<132>: [ 37  18 -62  -1 -62  18  29  46  18   3  18  29  29   2  21 -62]
<136>: [ 30  68 -50 -28  -1 -17 -61  32   4   1  40  -2  68  -2  -3  49]
<23>: [ 36  35 -10  14 -11  -9  21 -40  27 -14   2  13 -33   1   5  38]
<117>: [ 28  29  12 -13 -40  37 -51 -16  23  14  57 -15 -51  30 -10 -63]
<134>: [  5 -49   7   5   7  23 -72   5  34 -55 -15 -58 -26   5  31  34]
<63>: [ 30  68 -50  61  -1 -17 -61  32   4   1  40   6  -8 -27  -3  49]
howmany <134>: [5] -> 4
howmany <132>: [2] -> 1
howmany <134>: [-57] -> 0
howmany <117>: [24] -> 0
howmany <136>: [-50] -> 1
howmany <132>: [18] -> 4
howmany <136>: [4] -> 1

<31>: [-47 -21 -31 -64  38  -2  47 -29 -49  58  22  18  24  81  12 -24  21  34
  -5]
<107>: [-19 -33 -31   9 -19 -69 -19  29  40 -82 -19 -66  -9  18  20 -82   4 -21
  -6]
<109>: [ 65  73 -29  -7 -47  24 -70 -16 -54  39  -2 -14 -25   7  -2  -9 -23  18
  12]
<119>: [ 40 -48  19  -7  33  -6  29 -34  83  18  35  48  38  -5  -2 -71 -23   6
  44]
<158>: [-69 -33 -31  20 -18 -69 -69  20  40 -82  -2 -66  -9  38  20 -55  20 -70
  -6]
<45>: [-12 -33 -31   9 -19 -69   4   4  40 -82  -2 -66  -9  38  20   4   4 -21
  -6]
howmany <158>: [-34] -> 0
howmany <107>: [-19] -> 4
howmany <45>: [3] -> 0
howmany <158>: [-69] -> 3

<137>: [ -3  17  42   2  -3  14   8 -19  -8  28   3  -2  -7  16 -20]
<173>: [-18  27 -23 -31  -6 -10  -5   8  10 -22 -13 -13   2  -5 -10]
<111>: [ 12   0  -8  13   2 -28 -18 -44  16  -2  10  -6  24 -75  22]
<163>: [-11  -6  16  -4  18  -6   1 -26 -18   1  29  -9 -12  -1  -1]
<8>: [-20  21 -15 -20 -12  11  20 -13 -35 -24 -10   1  30   8  -4]
<44>: [-15   5  21  12  25  -8   0  -9 -19  -1  -6  22  15  14  35]
<162>: [-17 -14  13  13 -17 -12 -14 -17 -29  14 -14   7  14   7 -35]
<212>: [ 21  17   4  -2 -11   5 -23   8   5  20  22  17  17  -2  17]
<151>: [  3  15  10  -5  26  -7   3  -5  15  13 -14  -2  10 -41   5]
<57>: [-13  -2  -5 -22  -5  14 -14  -5  -9  -8 -12 -12 -37  70 -14]
<98>: [  3  -4 -21   8 -26   2  22   0  15   1 -12   2  24  24 -15]
<160>: [-11 -15 -20   1 -35  13  44  -9 -38 -20   3  19 -15 -29   3]
howmany <212>: [18] -> 0
howmany <162>: [-14] -> 3
howmany <212>: [-2] -> 2

<69>: [ 8 12  8 -8 10]
<112>: [-2 -6 16  1 33]
<108>: [  7  14  -2   3 -12]
<50>: [11 11 11 11 -7]
<73>: [ -2  11  63 -23 -15]
howmany <69>: [11] -> 0
howmany <50>: [12] -> 0
howmany <50>: [11] -> 4

<118>: [ -4   1 -41 -10 -12  24  10  22  -5 -39  15  29  42 -45 -48  -6 -25 -57
  35  18  -9 -13 -50  74 -15 -40  -1  18 -30   9   2 -13 -27 -26  28  -2]
<39>: [-42   5  48 -64 -19 -27   5   9  16 -35   9 -40 -33   5  -7  -4 -40   5
  20 -17  -7  19  33 -64  -9  13  19   9  37  46  17  -7  -7 -44  -4  15]
<51>: [-42 -33  48 -11 -19 -27  26  36  16 -35 -40  -8 -14   5 -25 -14 -31  38
  20 -17   5  32  33 -14  -9  13  -8   9  37 -63  17  -8  32 -44 -14   6]
howmany <51>: [-8] -> 3
howmany <39>: [19] -> 2
howmany <39>: [9] -> 3
howmany <39>: [-64] -> 2
howmany <39>: [5] -> 4
howmany <118>: [-26] -> 1

<82>: [ 84  84  15  15  16  84 -27]
<138>: [ 72 -16  -5  14  35  73  35]
<76>: [ 84  15  15  15 -32  84  15]
<86>: [ 24  42 -17  33  43  84 -27]
<141>: [ 15 -63 -63 -29 -32 -31 -63]
howmany <138>: [14] -> 1
howmany <82>: [15] -> 2
howmany <141>: [-63] -> 3
howmany <86>: [42] -> 1
howmany <141>: [-28] -> 0
which: [ 84  15  15  15 -32  84  15] -> <76>
howmany <76>: [14] -> 0

<181>: [ -8   5 -23 -20  -6 -34 -17  -4   5  15 -14  20  15   2  35  12  -3 -20
  39  12 -52  36  15 -13 -11  -4  43  28  38 -17 -15  13   1  -3  -1  23
 -12   4]
<152>: [ 19  10  -2   5   7   5   7   5  -2  -1   4  -6  -8  -8   1   6  -6  15
  -5  -2  10 -12  -9   5  -1   0 -14  -5  -5   9  -3 -10  -1  -1  -3  19
  -8   3]
<36>: [ -6   9 -27 -23  -6 -39 -18  -4   6  18 -16  22  16   0  41  15  -5 -22
  45  13 -60  40  17 -15 -12  -5  48  32  45 -18 -18  13   2  -4   0  24
 -14   5]
<145>: [-11  -3  -7  -9  -5 -14  -9  -4   3   5  -6   9   8   4  11   2   1 -13
  15   5  17  17   9  -6  -7  -2  20  12  15 -10   9   8   1   1  -3  13
  -4   2]
<87>: [ 68  42 -20  11  27   3  21  17  -4   4   7 -13 -22 -31  24  30 -26  47
   0  -1  13 -27 -26  11  22  -3 -30  -5   2  27 -16 -33  -4 -11  28 -33
  -1  -9]
<127>: [-1 -1  0 -2  0 -2 -1  0  1  1  0  1  1  1  0  0  0 -2  1  1 -2  1  1  0
 -1  0  2  1  1 -1  0  1  0  0 -1  1  0  1]
<53>: [ 3  1  0  1  1  1  1  1 -1 -1  1 -1 -1 -1 15  1 -1  3 -1 -1  2 -3 -1  1
  2  0 -3 -1 -2  2  0 -1  0  0  1 -2  1  0]
<131>: [ 14   0 -14 -14  -6 -23 -13  -4   4  10 -10  14  12   3  21   6   0 -17
  26   3 -36  27  12  14 -10  -3  31  20  26 -10   3  12   1  -1  -3  18
  -8  14]
<125>: [ 19  10  -2   5   7   5   7   5  -2  -1   4  -6  -8  -8   1   6  -6  15
  -5  -2  10 -12  -9   5   7   0 -14  -5  -5   9  -3 -10  -1  -2   7 -11
   1  -3]
<64>: [ 69  42 -20  11  27   2  21  18  -3   4   6 -13 -23 -31  24  30 -27  47
   0  -1  12 -27 -25  11  22  -2 -30  -4   2  27 -16 -33  -4 -11  29 -33
  -1  -9]
howmany <131>: [0] -> 2
howmany <131>: [14] -> 4
howmany <145>: [9] -> 3

<32>: [ 12  64  52 -92 -69   7 -52]
<54>: [ 12  64  12 -92 -69 -28  -9]
<186>: [  2   9   8 -13 -10  -4  -8]
<43>: [ 13  65  53 -92 -70 -28 -36]
<101>: [ 12  64  52 -92 -69 -28 -52]
<110>: [  6  31  25 -44 -34  -5 -25]
<198>: [  7  35  28 -50 -37 -15 -15]
<3>: [  6   6 -36 -48 -36 -14 -27]
<191>: [  2  -7   7 -13 -10  -4  -7]
<26>: [  2  10 -68 -15 -11  -4 -15]
howmany <3>: [6] -> 2
howmany <54>: [-69] -> 1
howmany <26>: [-14] -> 0
howmany <191>: [-5] -> 0
howmany <198>: [-37] -> 1

